In the rows, 128 means zero.
Each path below is one point turned by a fixed rotation once a step. After each direction that follows a path, write how fast that rotation turns it, in degrees each step (0 if it stays still).
Each turn is a multiple of 5 degrees from 10 to 175, or 0.
Each row of a path follows its step; steps can be skipped.
Rotation 1:
step 0: [136 131 126 129 127 125 130 126 137 126 120 125 121 131 126 126 127 122
 134 121 134 123 126 125 125 132 135 136 124 126 129 125 128 124 126 124
 118 133 129 136 135 138 119 116 134 121 120 133 126 128 136 129 130 120
 127 134]
step 2: [133 138 130 128 123 125 122 130 120 130 127 128 125 131 123 128 124 127
 140 125 133 124 140 119 124 128 126 130 133 124 133 120 127 119 119 120
 120 129 139 124 128 130 130 125 123 127 122 128 127 129 126 139 128 135
 125 126]
step 4: [133 129 132 122 127 129 127 132 136 128 126 127 126 124 133 128 134 118
 133 128 140 131 134 125 123 138 129 125 128 123 133 117 127 132 130 131
 119 131 130 120 132 133 130 128 135 135 125 119 125 124 125 131 132 135
 137 138]
step 5: [133 136 131 127 128 129 119 127 135 126 130 127 127 125 128 126 132 120
 135 130 134 131 136 123 127 132 131 128 132 120 119 122 121 126 122 131
 126 137 136 126 132 126 123 118 131 121 133 126 122 120 123 131 132 120
 136 136]
step 7: [130 132 129 131 120 126 127 131 133 114 123 125 127 134 130 122 123 124
 138 122 135 125 139 130 132 128 125 136 129 125 125 122 129 124 121 126
 122 133 123 122 130 126 133 127 127 138 120 125 128 129 137 134 120 126
 131 133]
step 9: [141 124 131 123 125 123 136 133 131 133 131 126 127 124 132 120 130 122
 124 127 139 129 133 130 130 129 128 128 128 128 130 108 134 124 123 119
 121 135 132 126 128 128 128 127 128 123 126 133 122 126 134 131 131 131
 123 132]
step 12: [136 122 133 126 125 133 121 132 138 133 121 129 125 131 121 131 126 116
 135 117 128 128 143 122 126 126 129 133 129 124 133 124 130 118 125 120
 122 132 120 123 128 131 122 125 130 125 131 128 124 128 131 129 126 128
 132 129]
step 13: [128 128 123 132 124 121 120 127 137 134 131 125 128 128 121 124 129 122
 137 123 138 122 142 128 126 118 125 129 129 119 135 126 130 118 132 125
 125 131 135 131 130 133 129 126 133 127 125 120 129 126 131 131 124 132
 134 135]
step 14: [133 123 127 129 122 120 117 129 136 130 127 123 133 126 127 121 125 127
 133 134 144 125 136 128 123 133 132 124 125 124 125 124 129 124 118 123
 122 128 136 127 130 125 123 128 137 130 117 126 131 124 130 133 128 130
 127 124]
step 17: [130 129 127 129 131 123 125 130 128 125 126 133 125 133 126 127 134 114
 135 125 130 130 135 124 131 142 129 129 134 130 126 119 130 123 128 127
 119 133 127 128 131 130 123 117 132 126 122 119 124 121 130 136 122 121
 117 128]
Directions:
[128 130 129 130 129 128 128 126 126 131 126 128 125 129 128 126 128 129
 128 132 129 126 131 128 128 129 128 129 129 126 126 129 126 128 128 129
 128 126 129 128 129 127 130 128 128 127 129 124 128 129 129 128 130 126
 127 128]  125
[130 127 126 127 130 128 130 130 126 129 128 128 128 129 129 129 125 129
 129 127 132 127 128 130 128 129 126 129 129 127 130 127 127 129 127 130
 129 128 130 127 127 128 128 129 127 129 127 129 124 127 126 128 127 129
 124 126]  55
[127 126 131 127 127 128 129 127 128 129 128 128 130 127 131 127 126 127
 124 129 128 126 130 125 129 131 127 127 125 129 130 128 129 128 126 130
 127 127 128 128 127 129 128 130 128 129 128 127 128 127 131 130 130 131
 127 127]  145
[128 130 129 126 129 128 129 128 130 126 128 128 127 128 129 126 127 130
 126 128 131 127 125 128 127 127 133 126 126 128 129 127 127 130 127 130
 127 127 128 127 128 128 126 128 128 125 129 128 128 126 127 128 130 126
 129 128]  70
Rotation 2:
step 3: [121 128 130 127 118 140 125 124 131 132 125 132 133 129 125 125 129 130
 124 131 123 121 126 130 128 123 124 127 132 127 127 119 125 121 123 126
 132 136 133 135 132 134 129 129 138 128 130 132 122 124 131 127 117 133
 131 129]
step 8: [121 122 132 122 123 128 129 122 135 127 120 133 131 131 133 121 126 125
 127 131 133 130 131 126 131 121 129 123 131 134 129 133 129 115 128 128
 127 133 132 122 125 129 131 125 128 130 125 134 125 139 128 123 124 126
 123 132]
step 9: [133 125 126 124 123 132 135 129 127 131 136 130 131 119 130 124 140 137
 123 130 134 123 127 126 125 131 132 129 125 128 130 137 126 122 132 139
 136 130 133 128 130 127 128 124 136 128 128 131 124 123 129 126 125 130
 119 129]
step 10: [132 128 133 129 124 125 129 127 119 134 122 140 132 121 132 126 124 137
 137 135 123 129 131 122 125 130 123 132 132 122 129 122 127 130 127 127
 130 136 126 129 128 131 134 127 134 127 134 119 121 124 126 129 128 123
 123 129]
step 11: [130 133 127 125 133 136 129 123 126 130 125 131 129 122 129 128 135 123
 130 127 122 130 128 130 131 129 123 127 118 130 128 127 127 125 118 118
 127 130 131 125 116 126 132 135 131 131 127 124 116 119 134 134 135 131
 131 127]
step 12: [129 141 129 126 131 122 120 124 136 126 133 131 133 129 126 116 128 125
 129 121 126 134 130 127 136 131 129 126 130 127 125 121 129 130 134 131
 127 128 129 123 131 131 134 129 129 123 129 125 127 128 141 127 127 137
 130 125]
step 14: [122 126 130 125 132 136 131 124 129 133 135 126 133 133 119 124 129 131
 129 131 126 121 124 122 128 127 129 125 131 128 131 128 132 130 137 128
 124 135 126 135 123 131 129 126 126 136 127 134 125 122 130 120 118 126
 120 136]
step 15: [125 126 125 132 131 123 138 125 128 129 130 137 127 132 131 121 137 131
 129 130 125 127 131 123 123 130 127 138 131 131 130 125 128 114 126 125
 127 125 130 128 138 125 134 135 129 138 133 130 127 131 128 131 127 121
 123 130]
step 16: [138 131 132 125 137 129 128 129 124 127 126 130 124 125 133 127 133 135
 127 127 124 134 132 135 134 124 122 126 128 133 127 133 134 124 128 128
 136 134 132 131 123 126 124 132 137 126 136 130 124 134 132 131 129 127
 118 138]
step 17: [134 132 132 125 124 124 126 129 124 130 128 138 127 126 129 124 132 122
 119 123 132 136 123 127 125 128 123 126 125 127 121 131 119 131 123 128
 123 140 123 124 130 133 131 123 129 120 136 132 122 125 133 129 125 126
 125 126]
Directions:
[131 128 129 128 129 129 126 130 130 126 127 129 126 129 131 126 128 126
 127 127 127 129 128 131 130 128 127 126 128 126 128 129 128 124 128 128
 129 125 130 127 129 130 129 130 128 128 126 128 129 128 129 127 127 128
 128 129]  90
[128 129 125 127 127 128 125 128 128 130 127 127 127 126 128 126 128 127
 130 126 129 127 128 128 131 129 124 131 125 126 127 127 126 129 128 129
 129 129 125 126 128 130 126 130 127 128 129 126 128 127 128 130 129 130
 129 130]  55
Rotation 3:
step 0: [119 130 129 124 118 119 142 126 128 134 132 122 133 128 131 126 127 131
 141 124 134 128 129 124 131 117 118 128 125 135 124 123 125 126 130 130
 131 129 124 123 133 133 124 125 125 133 123 123 130 123 131 124 125 132
 120 124]
step 1: [129 125 130 142 131 131 134 134 125 124 125 127 124 124 126 125 128 130
 124 126 125 127 131 134 130 118 135 131 129 129 134 123 122 123 134 121
 125 130 119 139 137 125 125 123 130 113 129 129 130 131 134 130 135 135
 131 127]
step 3: [122 133 130 131 133 124 139 124 129 124 131 121 133 126 134 127 134 131
 130 133 134 124 131 138 126 130 133 124 132 127 123 133 132 121 122 116
 127 121 131 140 136 140 122 127 132 131 118 126 130 132 129 126 127 126
 132 125]
step 4: [129 129 126 139 129 139 130 123 121 125 133 128 130 121 134 123 126 128
 132 130 129 138 124 133 132 123 115 126 124 129 133 131 135 134 130 129
 129 130 121 129 125 119 128 116 113 122 128 125 127 130 126 121 127 125
 133 129]
step 5: [129 120 136 132 130 117 122 132 132 117 124 123 131 129 124 133 138 130
 124 119 130 122 125 132 127 119 125 121 132 138 134 127 131 123 126 127
 133 127 131 130 124 136 134 132 130 126 124 124 132 123 122 122 128 124
 134 124]
step 7: [126 130 123 125 131 118 129 124 127 118 121 135 133 125 129 130 129 129
 127 134 138 130 122 124 126 122 121 125 127 122 133 132 120 133 117 132
 132 130 140 131 123 120 124 121 127 122 123 128 133 118 134 125 124 128
 132 124]
step 9: [118 135 124 130 134 128 122 124 127 121 126 133 131 129 124 122 137 124
 128 123 131 135 135 126 122 128 132 128 115 126 129 118 121 130 124 126
 130 130 128 137 121 123 132 136 124 133 137 131 138 128 122 125 130 130
 129 127]
step 12: [128 126 124 142 122 126 138 128 126 129 117 122 133 128 119 130 117 131
 127 119 127 129 129 126 131 121 137 132 119 122 132 124 125 126 124 127
 133 131 126 121 132 133 133 133 119 121 133 124 135 126 130 129 128 126
 123 123]
step 13: [125 137 122 130 131 124 135 131 131 124 131 129 117 125 118 133 131 121
 128 128 122 126 133 126 121 124 124 123 124 140 127 133 119 129 131 127
 130 124 114 125 125 133 125 123 137 129 132 126 121 127 126 132 129 136
 129 134]
step 14: [119 137 132 137 134 126 135 126 122 137 124 122 136 131 129 127 130 126
 120 136 133 126 131 117 127 127 132 126 128 125 130 122 134 129 124 132
 125 137 133 133 140 132 122 130 125 132 119 120 126 126 132 126 131 132
 124 135]
Directions:
[129 126 127 130 126 128 129 127 129 128 127 126 128 130 127 131 128 127
 128 125 126 128 125 126 127 128 128 128 127 130 128 131 129 129 129 127
 130 129 129 127 127 128 128 126 128 131 129 125 128 129 129 129 126 128
 129 126]  55
[130 129 128 125 125 128 129 128 127 128 127 127 130 124 131 127 126 129
 129 127 128 128 128 128 131 128 127 129 128 127 127 131 128 129 126 128
 130 129 128 130 129 130 128 125 126 128 128 128 129 127 130 126 130 128
 127 128]  95
